A single turn carries every row of the set below to another of its rows. Some are shown first; where does it send the rows asked next?
K_395: [  2  15 -10 -17 -10   3  10 -11  19   1  17  15   3  10  10   5   0  -8
  -4  -3  -5   7   0  -6  10  11  15  10 -23   1 -10  11]
K_87: [ 23  -8   1   6 -15  20  28  23   6 -16   9  19   7   8  -3  -7   3 -11
 -14 -29 -18  29   7   5   2  11  17  -3 -33  17  -1  22]
K_412: [ -7   4 -17   7   6   7  12  30 -27  -6 -11  20  -6  10  21   8  -2  -6
 -18 -11 -12   2  16  -9 -23  13  30  15   1  -2  -1  19]
K_779: [-16  -6   6  -3   0   9  28  25   1 -26 -11  31  -4  38  -1   2  -6 -14
  -3 -13   9  26   4  15 -12 -23  11  12 -14   7  -9  15]
K_963: [ 10 -16   0 -10  -4  -2  27  31   1 -17  -1   9  -9  10  14  28  -4  -8
 -14 -18  -3   4  10  -1 -28 -11  39  18  -7  16   2  -9]
K_494: [  4   2  -8  -5  -9  12  40  41  -5 -29  -4  34  -8  16  -2  27  -1  -2
  -1   5   3  23 -24   0   0  -8  14  -5 -32  19  -6  -3]
K_604: [-14  -6  12   2   1  13  29  28  17 -26  -7  22  10  25  -4  -4  -7 -27
 -11  -7   9  19   3   9 -19 -17  16  12 -15   8 -11   8]
K_102: [ 16   7 -12   4   2  14   7  44  -2 -25  -3  23  12  -7  19  16  20 -11
   3  -3   0   5 -10  24  12  -9  24  22 -17  22  -2  24]
K_949: [ -6   4 -11  -2  -5   3  37  38 -12 -15 -10  32 -17  20  11  19  -1   0
  10  -2   4  18 -26   2   1  -1  13 -11 -25  17  -7  -3]
K_765: [ 24   8 -18   9   7   5   3  38 -13 -25  -1  18  -5   4  24   9   9   0
 -14  -9 -18  38  -4  19 -15 -11  13  -4 -18   2 -11   5]
K_435: [ 10  -3   9  -7   6  18  36  15   4 -28  -1  17 -14  11  27   1  22   1
  -7  -9   4  11   3 -13  -4  10  32  16 -20 -15 -26  22]
K_663: [  5  -2  -1 -14  -3  -8  30  31   5 -11  -7  17 -14  10   7  36 -11  -9
 -14  -5  -2   7  10  -7 -31  -3  36  22 -15   5  -8  -8]
K_60: [ -7  21  -6   3  -3  10   9   2   9  -7  -8  24  -6  12  16  19  -4   2
 -23   0   3  15   0   6   4  -6  16   6   6  31 -12  26]
K_113: [ 15  -9  12  -9  -3  20  32  22  10 -32   2  16  -6   8   7   4   8  -2
 -16   1  -7   4   2  -6 -10  27  39  13 -24 -13 -19  16]
K_25: [ -5  21 -19  -2   5  10  17  31 -28  -9   8  21  -6  13  25   9  -6 -14
 -17  -6  -6   5   9 -13 -17  23  25  15  -2  -2 -11  22]
K_449: [ -7  12 -14   4   5  16  32  42  -5 -28   5  38  -6  24   3  16  -4 -10
   1   1   9  12 -24   5   1  -8   7   2 -39  11  -5  -5]
K_921: [-10  25 -12   2   2  16  12  18  15 -17  -2  21  -7  15   4  19  -6  -4
 -21  15   1  15   1   1   9  -6  30  10   2  28 -17  24]
K_392: [  1   5 -14 -10 -14   5   6   3  13   7   8  19   1  11  20  -2  17  -5
   2 -13 -11  10   5 -11   9  -2   2  18 -18  12   3   8]
K_541: [ -5  17 -13 -12 -14   9  11  -1  16  -7  11  21   8  11  15  -6   8 -14
   5 -17  -2   1  -1 -13  11   1  11  18 -23  10  -4  18]
K_834: [ 18  -4   4 -12   3  11  29  16   8 -28   0  12  -6   7  23  -9  16 -10
  -7  -6  -6  10   4 -12 -19  16  34  19 -31 -15 -22  18]
K_397: [  7  -2  -3  -5  -8   4  29  43  -3 -10   3  25 -10  15   0  30 -17  -6
 -15 -12  -6  -4  11  -2 -28   6  28  23 -18  10   3 -12]
K_304: [ 30  16 -22   3   5   1  16  32 -18 -13   0  17   1   8  12  13   3   0
  -6  -6 -19  32   5  14 -20  -1   9  -4 -27  -1 -20  -3]
K_394: [ 21  19 -16   5   8  17   4  28   4 -15  13  19  15 -12  20   7   8 -14
  -5   2   1   5  -6  26   0 -12  21  16 -33  16  -2  14]
K_446: [ 21 -17   1   5  -6  14  27  15   0 -23   7  25   6  16  -2  -9  13  -4
 -12 -29 -15  30  -5   2   3  14  22  -1 -14  11  -7  29]
K_771: [ 20  21 -21   8  -7  21  10  43  -7 -15   8  28  11 -16  18  13   8  -5
   2  -2  -3   2 -11  13   6  -8  23  17 -22  25   2  17]

K_541 goes to K_834
K_397 goes to K_449
K_779 goes to K_765
And these:
K_435 goes to K_963
K_604 goes to K_304

A single turn carries every row of the set below to another of its rows. Some are shown first; where does it send the rows asked next?
K_812: [-10  19 -13  15  -3 -26 -11  17  -9   2 -19   3 -19 -22   8 -23   2  -2
  -2 -32]
K_430: [  3   0  -6  15   8 -16 -20  24   0  12  22   2 -32  -9  -9  -7  -3  -7
  -4 -15]
K_955: [-21  -1   0  18  -6 -20 -28  25   0  15  20  -7   2  -3   3 -24   7 -11
   4 -45]
K_147: [  9  -2  -7   8   6 -17 -10  22  -1   9  19   5 -30 -15 -11  -9   3  -3
  -4 -20]
K_550: [ 15   2  -3  21   0 -20 -29  12  -7  12  20 -12   2  -7  -5 -13 -12 -22
   5 -37]
K_763: [ -6  -8  -4   8 -15 -11  -7  30  -5  11  23   4  -1  -8  19  -7   1  18
  -7   4]
K_648: [ 11  -8  -8  13   8  -8  -5  17   2  15  17   6 -28 -10  -7 -10   3   4
  -7 -17]
K_34: [-21   3  -9  22   2 -21 -22 -13   0  10  -6  -1  18 -15  34 -20   2   2
   0  -4]
K_790: [-19  22 -13  23  -3 -20 -22  17  -7   8 -18  -2 -22 -13  12 -20  -3  -7
  -2 -27]
K_928: [ -9  -5  -1  10  -6 -22 -14  24  -2   8  18  -3   7 -13   2 -26  12  -2
   1 -50]
K_726: [-12  -3  -4  13 -14 -13 -17  31  -7  12  26   1  -4  -6  20  -6  -4  12
  -5   7]
K_6: [  2   8  -9   2   6 -20  -8  -8  -9   2   2   0   4 -18  24 -20   2  -6
   5  19]
K_138: [ -2  12  -7   3   5 -23 -15  -5 -10   2   4  -3   1 -18  23 -20   1 -10
   6  18]
K_929: [ -2   8  -9   4   4 -16 -10 -10  -6   7   1  -2   2 -13  27 -20  -1  -5
   2  20]
K_842: [-25   9  -6  20   2 -29 -31  -6  -3   5  -2  -4  15 -19  33 -21   2  -6
   6  -3]
K_425: [-10 -12  -3  15  -6 -10  -8  15   4  19  14   0   8  -4   6 -24  12   4
  -4 -47]
K_853: [-11  -1  -2   8 -13 -20 -18  36  -9   6  28   0  -4 -11  17  -6  -1   7
  -2   5]
K_22: [ 11  -4  -6  28   0  -8 -27   6  -1  22  16 -12   2   5  -1 -10 -15 -16
   1 -35]
K_898: [ 21 -11  -6  23  -1  -6 -11   1  -1  19  13  -5   6   0  -1 -12 -10  -7
  -2 -39]
K_849: [ 24  -6  -4  14  -1 -18 -15   8  -6   8  17  -6   6 -11  -5 -14  -7 -13
   3 -43]
K_310: [-17   8  -6  13   2 -35 -22  -6  -5  -4  -3  -1  20 -28  30 -24   6  -3
   7 -10]
K_870: [  3  -4  -6  17   8  -6 -16  18   4  20  18   2 -32  -4  -7  -7  -2  -1
  -7 -13]
K_300: [-21  -8  -2  23  -5  -8 -22  19   4  25  15  -7   4   3   8 -22   5  -3
  -1 -43]
K_80: [-14   2  -8  14   1 -26 -13 -13  -2   3  -6   3  20 -23  32 -23   7   7
   2  -8]
K_506: [ -4  -4  -2   4 -14 -19  -8  33 -10   3  27   5  -1 -16  16  -8   3  13
  -5   3]
K_205: [  6   1  -6  11  -1 -21 -31   5  -5   7 -12  -6  31 -11   4   2   2 -10
  20  -7]
K_271: [  9  -3  -8  11  -1 -18 -25   3  -3   8 -13  -3  32 -11   4   1   2  -6
  18  -8]
K_838: [ -6  12  -8   7   5 -18 -17  -7  -8   7   3  -4   0 -12  27 -18  -1 -10
   4  22]
K_276: [-17  15 -14  26  -3 -11 -13  11  -3  15 -22   1 -21  -8  16 -19  -2   3
  -7 -26]
K_960: [ -8  12 -16  17  -4 -17  -3  10  -5   9 -23   5 -17 -17  11 -22   2   8
  -7 -32]
K_649: [  3   1  -7  16  -1 -17 -33   3  -3  11 -12  -6  29  -6   6   3  -2 -10
  19  -4]
K_170: [  6  -3  -6  15  -1 -15 -28   1   0  12 -14  -4  31  -6   7   2  -1  -7
  18  -5]

K_6 goes to K_929
K_849 goes to K_898
K_276 goes to K_790
And these:
K_870 goes to K_430
K_853 goes to K_506
K_271 goes to K_170
K_955 goes to K_928
K_34 goes to K_842

A single turn carries every row of the set below to another of its rows. Some are shown first; where does it send the rows asked next?
K_617: [ 20  24   4  16  10  -4   0 -15   1   9   8   2  19  -9   7  10 -19  -8
  -5   3   5]
K_508: [ 16   6  -3  -4  21   6   6   9  -3  -5 -21 -19   1   2  22  16   7   1
   3   7  -3]
K_125: [  7  -5   8 -26  14  -1  -2   1   6  17  -2  -6  -5  -7   8 -21  -6   2
  -5 -12   7]
K_118: [  0   5 -13  20   4  10 -10 -10  10  -4 -15  -4 -14 -14  -6  -1  15  11
  11  -1   1]
K_258: [ -4  -6  -6  -7   7  -6 -12  14 -24 -28   5 -12   3  -3  -1  -3  -7   5
   8  -1  10]
K_123: [ -3 -12  12  -5  -9 -11   7   9  -9   2   4 -15   5  14   3  -7  18 -20
   3   8  11]
K_984: [ -4   4   7  -1   2 -10 -26  -5  27  -1  11  -2  -3   7  17  -8  -8 -12
   4   6  16]
K_905: [ -2  18  10   3  13  -1   8 -26  -7   5  -2   0  19  19  10 -14  -3  -2
 -11  -1  17]
K_475: [  1  26  -5  31  14  -2   1  -4  -3  -6  13  -8  11  -1   9   7 -14  -3
   8  -1  -2]
K_951: [  0   1 -11  -2  -2  -4   6  26  18 -22   5   0  -1  -9  -5   1 -11 -10
  -7  12   5]
K_190: [-17  -2   8   3  18  -1   1 -18  -8   1   1 -17   6   7  19  -2   0   2
  -7  26   4]
K_692: [ -4 -11   8  16   1   1  -4   2   4   4   3  14   9   9 -23   7 -11   6
   2 -12 -11]
K_699: [-13   8   0  -3  -8   0 -16  -4  13  -3  25  11  -4  17  11   0  -7   4
  -5   3  11]
K_207: [ 16   7   5 -11  12   3   3 -16 -15  -5 -12 -24  -5   6  14  14   7   4
  -9   0  -5]
K_437: [-10  -5   4  -3  10   3   2  -9   8  -1  -5 -24  23   6   8  -2 -11 -25
  10  11   9]
K_366: [-19   7  -9  15  -5  -8   7  14   0 -28   6 -13   1   0   9   6  -1   0
   3  -6  -7]
K_820: [  4 -17   1  -9  -8   6 -12 -20 -11   5  -3  18  -4 -11   1  16   6  -6
  12   3   1]
K_48: [ -3  -5  10   8  -9  -7  -4  -2   5   7  -1  -3  -2  12 -21  -6 -11   9
   9 -13 -15]
K_221: [  5 -11   3 -22  -5   7   3  13  -8   1   0   0  17  13   8   3  17 -14
   0  -4  22]
K_320: [ 11  -6   8  18  -4 -17  14  -6  -1 -12 -26   3   2 -11  11   9   6  -9
   3   9  16]
K_444: [ 11 -11  13  -2  16   5  -1   6   6  20 -11   5   9 -19  11  -9  -1  -3
  -5 -15 -11]
K_688: [  5  14   3 -10   3   3   5 -20  23   1 -13  -1  10  16   7   1  -6 -13
   0  19  17]
K_266: [ 15  24 -17  -7  10   3  -2   2   1 -19  -1  16  -1  -6   9 -10  -7 -18
   1 -14   7]
K_146: [  2 -11   6 -11   4  18 -19 -11  -2   3  -2  19  -7 -12   2   2  12   5
  20   2   4]
K_634: [-11   9 -14 -13   0   0  -4   4 -17  -5  18   4   0   5  -4  12  -3  21
  -5  -3   5]
K_238: [  5  -7  14  10   6   7   5  15   4   6 -18  10  15 -10   5  -9  10  -4
  -2 -12 -18]
K_21: [ -6 -12   0   9 -10 -13  -4 -21 -12  -2   4  20   0  -6   7  14  -6 -17
  -6   9   7]
K_324: [  5   0   1  29   0  -6  -3  -9  13  -4 -17   0 -13 -17   3  -4  13   4
   9   3  11]
K_866: [  2  13   2  -6   4  -9  -4  -9   4  11  -4 -21  -5   0  -6 -12 -23   8
  13  -6 -14]
K_694: [  9   7  -3 -16  14  -1  -3  11  -7  -6  -4  30  13   4  15  15  -2  -3
   0 -12  15]
K_788: [  6  19  -8  -6  15   0   8  25  17  -7  -5   3  -2 -10  20  -1   2  -8
  20   2   5]
K_910: [  9  16  -2  -9  10  -7   1  10 -27  -9   0  21  -1   3   7   0  -5   8
  -9  13  -7]

K_692 goes to K_146
K_866 goes to K_21
And these:
K_48 goes to K_820
K_634 goes to K_694
K_266 goes to K_951
K_221 goes to K_508
K_617 goes to K_984
K_905 goes to K_688

